In the data rows, 128 means zero.
How far apart are the two rows of each pair, measured in a hidden way? 0 means very close, and 30 very far. Two or three weighted sums of its numbers give each row a place; it is the straight-line distance between the places.
[151 151 157 131 140 117 122 117 110 101 136 161 166  97]
[142 109 130  97 144 123 134 130 133 123 131 122 136 114]: 20
[173 115 133 134 128 102 141 156 129 135 165 156  76 123]
[147 120 125 119 137 111 144 131 121 122 124 145 113 130]: 3
[129 128 138 115 154 118 137 120 111 111 127 150 144 122]
[117 136 118 135  98 144 106 142 132 131 126 120 131 149]: 12
[110 148 165 137  91 135  77 150 130 111 141 123 115 120]
[127 148 163 133 134 107 119 115  96 100 136 159 123  97]: 12
[143 118 120 148  82 142 115 143 157 156 120 101 130 130]
[114 134 165 118 128 109  99 134 102 115 152 138 119  79]: 9
[ 90 127 160 128 100 140  93 138 135 130 121 108 139 107]
[104 143 134 144 121 144 117 120 128 113 131 122 138 123]: 5
[110 130 112 130 130 130 143 124 121 140 121 122 111 147]
[119 128 122 131 117 135 137 129 135 142 115 116 121 144]: 2
[129 128 108 121 131 135 134 132 125 128 125 118 130 133]
[109 121 129 114 125 133 103 128 111 109 121 131 143 128]: 6
[134 110 108  90 155 130 129 128 132 134 138 111 146 119]
[155 122 127 129 155 127 143 122 148 125 146 134 138 115]: 3
[113 120 118  93 133 128 121 126 116 125 110 106 135 126]
[119 151 155 135 138 116 127 114 101 103 123 160 150 116]: 11
[ 94 129 125 159 115 129 143 105 117 139 100 129  95 151]
[122 153 158 139 142 115 125 120 101  94 136 167 133 117]: 3
[146 132 154 113 156 113 127 104 106 104 130 162 172  97]
[136 153 134 132 128 125 124 128 110 109 127 140 140 118]: 16
[180  81  98 110 125 100 177 164 139 183 126 152  74 166]
[107 152 129 133 127 125 133 119 108 127 115 138 133 133]: 8
[ 84 132 124 131 146 143 129  91 129 122 101  96 143 120]
[182  81  93  63 153 150 163 166 202 203 143  45 165 114]: 19
[114 118 117 119 121 153 116 139 157 151 130  84 150 134]
[137 144 161 118 144 115 116 118 107 101 135 150 162  88]: 18
[105 113 111  99 126 146 114 139 130 134 115  79 134 128]
[142 133 118 138 111 146 123 136 144 146 133 101 134 131]: 17
[135 151 169 132 134 115 112 123 110  96 137 157 144 100]
[173 113 122 121 160 122 155 126 148 139 148 132 133 124]: 10
[103 104 107 108 149 128 123 133 127 126 124 136 125 151]
[116 127 127 112 139 128 135 135 125 132 127 126 120 139]: 10
[131 142  93 159  80 151 136 138 150 162 109  99 109 173]
[132 138 143 107 156 123 124 111  99  94 143 152 167 108]: 10
[ 87 131 131 130 111 141 120 120 143 145 100  84 118 124]
[121 121 111  91 160 144 106 141 122  98 172 125 162 125]: 8
[ 98 134 109 148  81 158 111 136 142 151 109  95 130 160]
[ 99 128 102 152  76 158 124 125 157 171 101  88 123 161]: 10
[133 126 130 111 145 120 131 127 114 114 129 130 134 112]
[105 125 102 133  94 149 129 126 138 157  91  75 117 153]: 8
[129 128 173 142 117 113 112 134 120 117 144 141 109  95]
[141 136 158 119 159 101 122 112 100  92 137 184 156 108]: 13
[136 151 172 142 138 109 121 121 115  97 136 166 134 101]
[132 147 166 135 155 110 126  91  84  85 125 179 160 105]: 21
[122 129 119  97 139 118 121 152 107 115 153 131 120 116]
[123  95 124 116 139 116 150 118 136 152 102 119 103 133]: 16
[124 132 118 127 136 127 138 124 123 129 124 122 130 129]
[133 138 156 118 157 112 134 113 102 102 127 161 157 103]: 14
[ 90 153  96 153 115 140 155 107 118 147  97 121  96 181]
[130 159 115 138 118 135 131 143 124 124 131 132 121 149]: 7
[ 57 137 145 164 139 103 116  82  59  94 111 182  77 122]
[132 110 117 112 143 120 139 137 123 129 140 139 116 134]: 19
[108 152 122 120 130 136 130 131 115 121 131 128 140 145]
[119 113 102 117 100 119 134 157 113 149 115 114  74 146]: 22
[134 133 126 120 141 121 148 120 126 128 122 136 125 135]
[157 105 114  96 132 133 146 153 163 151 131  99 139 129]: 11
[147 109 175 145  83 115  92 153 174 150 123  92  85  89]
[153  87 113  95 141 110 144 146 140 152 128 137 112 133]: 6
[127 139 131 113 143 129 143 127 131 136 123 105 136 108]
[176 148 165 126 149 103 121 128 105  88 144 181 161  85]: 19
[136 151 162 138 112 135  80 152 136  91 174 130 148  93]
[165 112  89 137 158 128 173 115 153 145 123 107 104 145]: 13
[122 122 114 169  58 161 105 132 164 165 114  90 141 146]
[130 113 100 131 130 133 159 132 139 150 119 116 111 152]: 20
[115 127 142 109 146 121 110 118 100  96 129 155 152 121]
[143 133 137 154  95 137 113 130 150 142 126 117 154 114]: 12
[129 103 115 106 130 134 136 142 145 142 123  98 119 128]
[140 122 104 136 144 124 160 114 138 136 113 120 108 141]: 7
[150 120  87 140 103 146 140 147 158 162 129  94 109 155]
[127 123 117 123 131 123 144 129 126 129 119 128 109 139]: 10
[123 158 132 136 142 141 119 122 122 101 148 119 148 110]
[ 99 146 147 161  70 147  84 137 132 128 116 118 125 140]: 8
[141 120 113 143 131 133 154 121 147 139 123 120 114 143]
[ 93 151 118 133 135 127 144 116 103 123 111 149 116 161]: 5
[142 143 150 126 149 109 134 119 111 104 131 162 146 105]
[123 120 183 148 111  99 106 128 116 122 134 160  90  84]: 8
[ 91 133 117 175  99 125 158 104 129 158  79 130  66 171]
[130  89 108 139 108 120 173 122 160 187  73 103  82 158]: 3
[134 150 150 132 137 120 122 116 104 103 127 163 163 112]
[ 98 122 121 145 124 126 145 108 129 140 105 129  95 145]: 22
[123 142 118 143  99 145 112 131 132 135 125 124 143 149]
[124 130 121 110 149 129 129 123 113 123 130 130 139 129]: 10
[113 126 126 165  53 161  89 142 165 158 118  83 134 146]
[141 131 101  91 167 131 147 143 104 107 171 123 143 114]: 19
[141 124  93 127 131 132 153 132 138 137 121 106 107 146]
[144  92  97 123 138 123 165 106 159 172  80  84  99 142]: 18
[ 97 118 143 148 141 109 146  89 101 120 103 157  99 127]
[105 145 130 163  76 148 110 130 142 146 115 107 130 141]: 20
[ 94 150 110 161  74 154 130 120 138 151  98 101 120 173]
[160 130 133 128 159 117 143 103 123 108 133 149 156 111]: 16
[103 106 136 171  69 142 109 116 157 159  95 105 145 126]
[129 143 118 167  94 149 135 125 154 146 113 105 125 148]: 3
[124 132 126 117 139 122 134 122 120 126 125 138 131 131]
[129 128 162 147  79 135  40 151 146 105 139 111 113 115]: 10
[174  99  79 132 150 128 176 113 175 168 117  95  97 152]
[173  99  71 120 141 135 180 125 172 179 107  64  84 154]: 6
[114 136  88 127 103 152 117 141 135 142 129 100 130 154]
[141 127 116 135 132 130 142 130 137 123 135 124 113 139]: 12
[109 124 115 182  97 129 142  96 144 164  91 116  89 147]
[ 97 135 127 110 139 146 101 134 122 106 145 121 155 136]: 12
[123 131 119 124  99 136 106 152 135 142 142 102 121 115]
[131 129 119 110 153 131 132 135 137 132 141 102 131 109]: 6
[131 124 126 120 137 123 146 125 135 138 117 128 128 132]
[153 153 126 150  89 146 106 141 142 132 135 125 163 126]: 14
[119 119 127 110 146 126 130 119 119 123 119 129 145 119]
[137 108 110 113 121 139 142 147 158 154 124  98 126 140]: 14
[124  95 108  97 133 137  87 160 132 119 150 139 118 168]
[100 128 106 119 127 139 147 124 133 151 107 105 119 150]: 9
[ 73 121  96  92 137 148  76 147  99  93 153 127 137 155]
[127 144 181 127 115 121  77 138 122  98 151 134 140  78]: 21
[117 123  83 109 142 142 135 121 144 147 117  63 117 124]
[141 129 127 121 156 135  92 143 123  92 182 147 144 127]: 10
[128 149 121 127 144 124 146 115 106 113 128 148 130 144]
[106 139 144  86 119 129  78 149 103  96 137 100 153  81]: 17
[131 138 142 134 123 130 110 140 132 114 142 128 126 124]
[107 107 106 169  56 153 133 122 170 189  80  80 113 164]: 14
[ 95 144 119 162 120 124 150 106 115 144  92 137  91 163]
[137 147 153 124 133 120 118 124 107 108 138 155 159 105]: 10
[150 148 143 157  81 141 104 136 137 129 129 126 158 122]
[143 109 110 127 126 119 146 134 130 137 120 129  98 145]: 24
[140 115 131 116 145 120 152 114 135 150 111 121 139 111]
[140 137 126 155  77 143 110 143 148 145 126 107 126 133]: 10
[ 97 136 114 137 132 134 140 118 123 134 120 120 115 144]
[121 123 102 114 148 135 140 126 124 133 129 110 129 134]: 4
[116 113 104 114 134 143 116 138 137 131 145 111 132 133]
[134 102 115 117 142 122 154 123 149 149 114 117 113 134]: 8
[ 99 120 122 112 147 129 131 114 107 116 113 135 130 144]
[124 154 159 123 154 114 120 113  97  89 134 157 161  90]: 5
[132 146 142 119 151 119 127 111 101  98 133 160 162 110]
[144 134 139 120 141 121 132 123 114 117 131 146 147 118]: 4
[165 127 120 119 146 134 116 150 142 117 182 124 137 116]
[121 143 163 119 142 108 107 119  90  88 132 172 155  94]: 20
[103 116 109 134 111 135 142 128 131 166 115  97 104 136]
[ 84  95 103  86 138 142  99 131 125 125 112 102 134 150]: 8
[ 99 135 127 109 143 139 115 129 115 107 136 123 150 120]
[102 120 195 128  95 109  85 146 120 108 131 138  97  81]: 14
[128 118  94 120 113 142 128 144 154 159 135  92 127 136]
[157 122 141 120 157 134 122 130 151 125 166 125 158  99]: 15
[129 139 173 125 140 103 117 120  98  92 130 172 144  96]
[149  72 101 125 117 107 182 123 168 196  78 105  65 153]: 12
[ 92 105 106 115 109 143  96 142 134 133 120 115 122 157]
[172 125 142 123 138 118 141 133 134 126 134 141 145 111]: 23
[130 121 125  99 142 123 132 141 121 136 147 130 129 118]
[114 111 107  97 157 131 113 134 114 117 152 136 134 139]: 4
[150 109 113 109 152 125 152 144 137 134 149 124 115 129]
[ 94 101  99  99 139 140 112 136 124 126 121 124 115 169]: 1
[157 129 161 141 139 106 131 125 105  92 159 175 113 111]
[120 146 137 121 135 125 117 123 110 105 132 130 146 107]: 8
[134  94 109 115 105 144 139 145 171 170 116  82 131 139]
[158 134 122 166  83 147 108 140 158 151 134 109 150 124]: 19
[131 110 113 120 135 131 152 129 146 150 116 111 116 139]
[122 141 186 138 106 117  78 143 129 100 142 139 121  88]: 8
[ 98 149 107 131 114 152 118 134 120 128 128 114 126 162]
[137 150 126 141 115 132 127 135 127 128 125 139 138 131]: 8
[136 136 147 121 148 115 138 120 112 113 125 152 146 113]
[145  94 108 137 109 114 162 130 165 182  89 115  90 146]: 12
[136 141 150 101 152 117 102 126  93  97 159 145 170  79]
[138 141 136 153  94 142 109 130 142 132 125 119 149 119]: 8
[153 141 149 165  78 144  96 143 150 133 135 122 145 117]
[112 151 119 153  87 146 129 134 135 146 110 113 127 157]: 8
[149 149 150 127 142 118 116 128 118 101 156 150 156  92]
[ 96 145 107 139 106 132 142 134 126 146  98 116  86 175]: 11
[129 134 173 166 103 113 116 134 124 119 139 147  93 107]
[136 122 152 133 121 119 106 131 128 113 125 156 127 136]: 11
[103 110 110 119 135 130 125 128 131 133 117 132 120 149]
[126 130 118 138  94 143 124 140 148 148 123 108 121 142]: 11
[ 91 125 119 121 100 139 122 137 136 149  96  89 113 143]
[109 116 127 106 144 127 105 133 110 106 133 146 134 143]: 9
[133  98 105 135 111 121 170 123 153 178  88 107  80 161]
[137 121 114 116 145 132 133 124 134 123 144 109 126 117]: 10
[163 124 125 147 153 126 151 120 151 117 155 139 118 126]
[125 142 150 130 160 113 139 110  99  97 138 168 140 117]: 18
[121 149 162 171  70 140  97 137 151 138 127 110 124 111]
[127 136 139 122 127 143 107 142 133 121 158 133 159 125]: 5
[ 99 121 133 116 140 123 142  98 121 135  85 104 138 110]
[113 142 120 134 115 141 115 131 123 127 130 124 139 147]: 10
[126 134 147 118 113 113 110 145 107 112 133 146 119 113]
[156 127 127 132 123 120 141 134 136 141 115 136 120 134]: 13
[137 129 117 122 129 126 136 140 119 113 141 123 117 115]
[142 139 133 133 129 121 133 125 116 115 128 153 136 127]: 22
[ 98 158 117 136 121 136 133 122 110 127 116 137 125 166]
[141 140 144 117 141 123 121 115 104 101 132 151 170 109]: 11
[163 137 143 154  93 124 123 143 145 131 127 123 114 119]
[135 107 113 144  99 132 152 132 145 173  96 101  91 160]: 9
[141 141 121 119 126 128 141 146 134 134 130 124 130 135]
[130 136 172 122 133 109 110 128 104  95 138 163 146  94]: 12
[128 129 137 151  80 136 103 143 141 142 131 124 126 124]
[124 146  99 157 120 146 140 115 151 139 125 100 121 142]: 10
[128 157 139 137 127 122 131 131 109 112 126 151 131 130]
[113 105 121 102 138 132 133 136 134 139 119 112 130 132]: 11
[135 120 127 125 143 119 129 132 121 120 143 159 130 140]
[122 154 127 169  72 152 112 144 148 145 121 107 118 152]: 7
